One vector is turned by the same rotation once a step. Each row is the vector after some number of steps, and that number follows the row.
The counts run from 0 to 470.
[112 138  97  87 112 103 131 125 112 154 128 116 117  94 156 154 111  82
 149  99  86 137 111 104 137  96 148 110 127 136  97  77  86  88  99 105
 121 118 107 159 118 119 120 155 151 131 134 155  98 119 120 166 116 132
 146  87 127 168 119  68 156 108  74 185 168 117 150 122 127 123 133 161
 122 165 157]
202
[134 125 125  86 186 154 130 141 163 129 131  99  87  57 169  98 142 140
 133 131 106  92 147 113 123 105 127 168 167 132 119  90 108 100  97 104
 127 115 105 138 133 131 143 112  88  78 118  90 156 132 122 143 119  90
 193  97 134 130 101 115 150 107 125  78 162 110 101 112 138 177 158 137
 117 139 169]
138
[137 116 120  53 135 122 136 124 122 117 132 119  84  66 140 146  95 126
 146 111 110  88 156 140 149  85 142 129 128 122 123 105 103  77  97 115
 123 147 106 170 137 171 132 129  95 107 110  91 144 133  89 125 100 112
 186 115 159 132 113 112 147  70 121  60 167 113 127 110 134 160 144 112
 110 109 133]
362
[157 146 121 102 144 104 138 129 131 101 121 113 143  92 177 110 174 123
 139 180 115 127  95 129 114 119 141 168 132 105 108 115 134  97  84 149
 130 129 116 152 125  79 130 135 112 114 139  96 102  97 109 136 134 120
 166 114 142 116 114  63 147 163  97 135 158 146  76 126 194 138 152 158
 118 139 208]
166
[ 85 124 114  91 176 143 117 115 128 122 128 101 144  88 149 115 122  97
 108 136 111  99 156 135 167 107 154 112 129 123 103  63 122  82 129  91
 111 111 126 193 119 152 124 105 108  91 124 128 126 167 128 137 145 146
 212 101 139 126 146 122 148 111  97 113 162 117 102 137 126 154 142 177
  82 137 145]
460
[134  84  93 115 111  82 141 142 120 112 124 119 120 104 139 158 137  96
 125 140 125 139 119 129 163  86 150 138 127  86  76 107 142  54  95 119
 129 175  91 165 126 128 131 131 145 101 141 161 126 137  90  87 116 121
 133 145 110 126 138  76 135 111  42 145 113 127 132 141 157  94 111 116
 140 146 167]
325
[124 118  98  69  98  78 165 105 100  92 113 134  97 118 132 153 130 114
 138 143  89 123  99 133 114 118 151 112 100 109 116 126 140  49 109 141
 128 139  95 164 120 140 115 139 125 123 132  94  88 114  82 109 116 124
 112  95 146 117 122  62 135 114  78 100 175 150 111 130 159 111 181 119
 149 119 167]
161
[142 110 105  96 145 106 128 104 150 114 111  92 115  87 144 113 167 129
 119 136 108 121 139  79  83 109 128 139 114 152 112 104 123  69 111 114
 127 100  81 159 113  95 134 145 112  65 138 122 123  88 109 113 132 110
 129 111 103  98 113  63  93  99 118 112 166 146  97 109 128  97 177 147
 117 161 174]
68
[169 160 155  87 146 143 118 129 142 127  98  99 125  65 168 127 129 118
 114 130 139 117 147 110 118  91 141 151 129 124 104 104  88  92 120 116
 137 108  77 179 105 106 130 157  85 107 124  97 121 105 102 109 123  97
 189  84 124  96 126 100 137 103 143 121 145 117 107 124 128 156 143 156
  90 162 195]
303
[148 122 110 115 164 120 143 137 173 124 108  88 126  75 167  88 163 141
 128 150 104 125 117 104 102 127 134 188 134 123 127 114 112  99  75 124
 125 110 104 139 126  73 158 137  97  76 137 111 126  95 111 129 120  94
 175 123 113 124 102  82 134 129 116 104 134 139  88  95 180 156 158 157
 117 163 191]
278
[102 125  91 114 148 126 116 108 158 120 110  94 146  98 129 121 143  84
  79 144 111 127 155 107 145 107 142 113  88 130  96  85 119  45 141  86
 133 109  85 188 112 124 130 144 125  86 127 151 129 152 122 100 137 139
 161 120  98 102 147 107 113 103  84 113 154 140 115 135 117 119 136 164
  96 156 147]
320
[109 144 122  80 122 116 122 106 165 114  81 100 107  98 119 137 120 107
 114 120  86 126 134  93 112 121 131 103 103 151 117  89  86  65 132  94
 133  78  63 162 109 119 127 175 108  98 148 123  95 117 118 105 136 116
 130  98 118 110 132  94 123  69 121  98 164 141 110 119 109 136 182 146
  97 167 169]
76
[126  82  96  83 154 105 129 126 120  84 127 100  93 101 141 121 144 124
 127 133 102 101 126 128  91 112 140 127 134 127 113 125 147  47  91 119
 124 109  96 141 124 127 140  99 115  67 131  99 137 139 113  99 129 104
 110 117 127 108 108  65 127  97  98  90 163 139 104 115 148  86 187 117
 146 133 166]
266
[154 122 138  88 126 130 117 171 125 129 115  95  87  87 168 151 105 109
 141 100 128  99 109 110 134  94 145 145 162 116  95  99  98  91  95  91
 125 115  66 116 105 130 138 142 119  94 139 131 135 138 101 103 137  88
 150  92 126 131 113  86 150  82 101 134 108  99 144 130 123 143 129 103
 121 188 196]
204
[129 150 104 112 140 139 136 147 119 154 121 113 137  85 153 119 113 114
 148 127  92 119 118 165 141 122 145 165 115  96 129 131  81  84  57 117
 126 139 127 152 148 107 142 119 133 123 103 112 119 128 114 166 116  88
 185  75 147 175  87 101 181 130  90 134 148 124 137 100 181 155 124 179
 115 151 144]
45
[104 130 122  64 120 135 130 124 130 125 124 110 101  77 124 157  95 107
 109 117 127 111 159 111 148  98 143  94 123 125 100  69  98  70 133  99
 131 132  48 167 104 159 114 157 125 124 138 126 128 140 111 103 125 122
 156  87 135 118 134 112 135  71 114 102 163 114 136 144  90 135 147 142
  96 154 144]
440
[172 128 127  86 107  89 143 155 123 108 109 121 134  97 177 145 150 126
 145 140 126 132  82 113 119 107 152 150 141 100  94 110 125  94  95 144
 127 134  97 145 121  95 134 160 111 114 153 123  99 100  92 112 134 122
 140 114 145 119 127  51 148 132  91 158 129 135  98 132 180 138 132 120
 134 155 214]
298
[ 87 137  96 100 153 126 117 109 164 141 109  96 117  83 143 119 148 101
 103 123  86 127 136  68 125 112 132 107 120 155 101  48 104  93 132 106
 126  81  81 157 119 113 131 163 126  88 145 155 116 126 136 139 136 136
 157 112 116 125 129  97 130 104 106 125 171 133  99 129 108 146 152 177
  90 174 159]
208
[149 125 100 121  97  88 136 140 131 114 101 119 125 124 147 146 153  97
 136 139  98 149  78 139 136 111 144 148 117  85  99 145 128  59  96 120
 132 135  94 149 126 113 145 159 129 101 134 140  91 127  90  91 119  99
 122 115 117 138 124  68 149 125  55 138 111 145 128 132 180 114 133 135
 164 146 205]
186
[147 142 121 114 171 147 132 135 141 124 106  81 153  79 163 103 116 128
 133 123 108 106 142 135 123 112 147 172  98 116 124 133  84  60  80  96
 113 121 139 169 144 115 157 114  90  81 101 105 137 114 104 135 124 100
 206  98 125 128 106 103 152 111 115 117 123 131 114 102 172 145 129 173
 111 152 156]
52
[115 127  94 100 127  86 136 129 149 116 106 101 161 103 147 127 152 106
 120 151 103 136 103  85 141 125 149 121 117 123  88  71 128  89 124 124
 124 126  98 169 115 100 138 176 129 110 162 147  84 117 117 109 144 155
 157 138 123 120 149  75 127 127  67 150 142 151  67 134 173 136 132 170
 101 157 201]
88
[129 123  85 108 127 123 129 103 149 114  92 101 123  95 129 123 152 111
  92 157 117 135 148 131 118 115 149 149  81 114 104 146 116  28  98 115
 142 123  67 173 124 109 151 133 123  81 138 121 136 108 108  70 127  99
 130 118  97 102 108  86 106  97 102  96 148 153 115 117 145  99 160 147
 117 159 157]
180
[ 97  99 121  49 136 124 140 131 119  86 125 106  93 107 124 156  87 117
 151 100 105  72 120 128 141 125 155  91 138 128 116  87 112  81 108  93
 107 128 100 162 130 167 133 109 107 104 135 102 127 162 106 120 136 131
 160 102 156 128 123 104 154  65 109  70 156 123 114 119 129 153 154 109
 106 126 147]
361
[155 127 129 119 124 122 131 142 147  96  87 107 105 114 149 128 161 120
 121 141 128 123 108 152 117 118 150 156 119 100 112 151 122  47 106 113
 140 119  63 140 110 108 158 147 116  71 130 114 127 132 101  53 128  68
 129 101 108  99 116  77 147 118  95 102 119 135 121 131 156 118 163 131
 134 161 191]
179
[120 170 101  90 123 114 133 112 132 164 114 112 120  68 152 133 122 104
 133 112  83 139 118  91 110  93 135 119 106 143 118  90  71  96  92 113
 133 108 110 169 126 105 114 172 133 132 131 127  95  91 107 180 113 129
 163  81 141 146 104  72 148 107 112 152 190 133 122 107 138 139 151 181
 108 149 158]
70
[170 107 132 101 128 110 131 138 168 116  84 100 110  87 158 131 134 114
 118 121 121 109 144  90 140  86 138 149 129 129 105 121 110  81 114  98
 123 141  90 156 125 122 156 159  93  73 133 126 137 120  88  68 118 113
 170 140 114 102 128  87 118  72 107  86 107 118 125 125 136 137 129 111
 116 157 184]
423
[148 114 142  85 154 128 129 147 127  90 112 105  85 112 164 138 124 127
 147 125 101  82 111 168 150 108 147 150 145  99 125 139 124  78  98  97
 113 126 123 158 122 150 155 106  94  75 111 100 129 167 103  98 127  78
 167  90 152 125 113 107 166 106  89  59 133 117 138 121 158 162 147 111
 150 127 184]
257
[101  94  98  88 127 100 152 120 108  90 117  87 129 117 122 139  89  92
 143 113  97 105 105 134 117 127 149 108  97 131 108 130 102  26  97 101
 105 120 114 165 127 136 131 129 140  86 148 125 110 130 117 121 138 110
 119 102 124 129 112  68 143  81  91 122 136 157 122 101 157  94 171 134
 121 159 160]
56
[113  99  84 105 151  92 142 122 162 143 130 116 143  65 151 123 158 112
 117 159 111 135 159  99 155  81 144 151 128 114  90  62 142  99 102 135
 127 165 111 172 129 125 121 133 114 114 147 140 133 105  90 122 118 156
 177 167 120 122 137  88 108 126  71 112 163 141  88 123 145 136 128 157
 111 121 159]
226
[118 133 127  66 108 109 141 101 110  80 106 107  97 113 139 145 125 122
 132 129  85 100 103 139 104 130 149 100 110 131 129 118 119  59 134 113
 117  93  99 169 102 137 115 137 107 106 137  92  86 138 104 122 128 129
 128  78 154 103 137  89 151  95 116  80 184 148 113 121 133 139 190 136
 123 122 174]
162
[111 148 122  76 156 142 117 112 123 125 130 115  75  98 168 137 128 114
 116 129  87  97 131 140 150 100 136 115 150 123 118  86 125  81 134  92
 113  95 114 179 118 154 122 119 100  71 104 114 126 176 124 138 108 112
 167  72 157 129 134 117 158 115 101  87 182 109 134 149 112 158 159 153
 142 117 158]
467
[128 104  93  87 153 128 124 141 178 143 128 120  80  62 143 122 153 129
 117 149 121 119 174  98 149  86 140 166 142 126  98  71 137 101  82 123
 143 162  75 141 132 135 142 131  98  91 138 117 173 110  96 100 104  95
 176 149 127 124 101 105 124 100 106  64 155 109 106 116 120 151 124 125
 116 133 152]
7
[172 133 134 101 107 108 132 127 108 109 111 115  91  93 160 150 129 119
 145 118 106 114 112 167 130  82 148 156 128 105 124 168 111  52  97 116
 132 134 112 170 128 136 140 129 100  93  93 102 116 130  77 103  96  84
 148  83 142 122 115  83 157 123  95 115 137 119 150 123 159 126 132 117
 168 126 183]
396
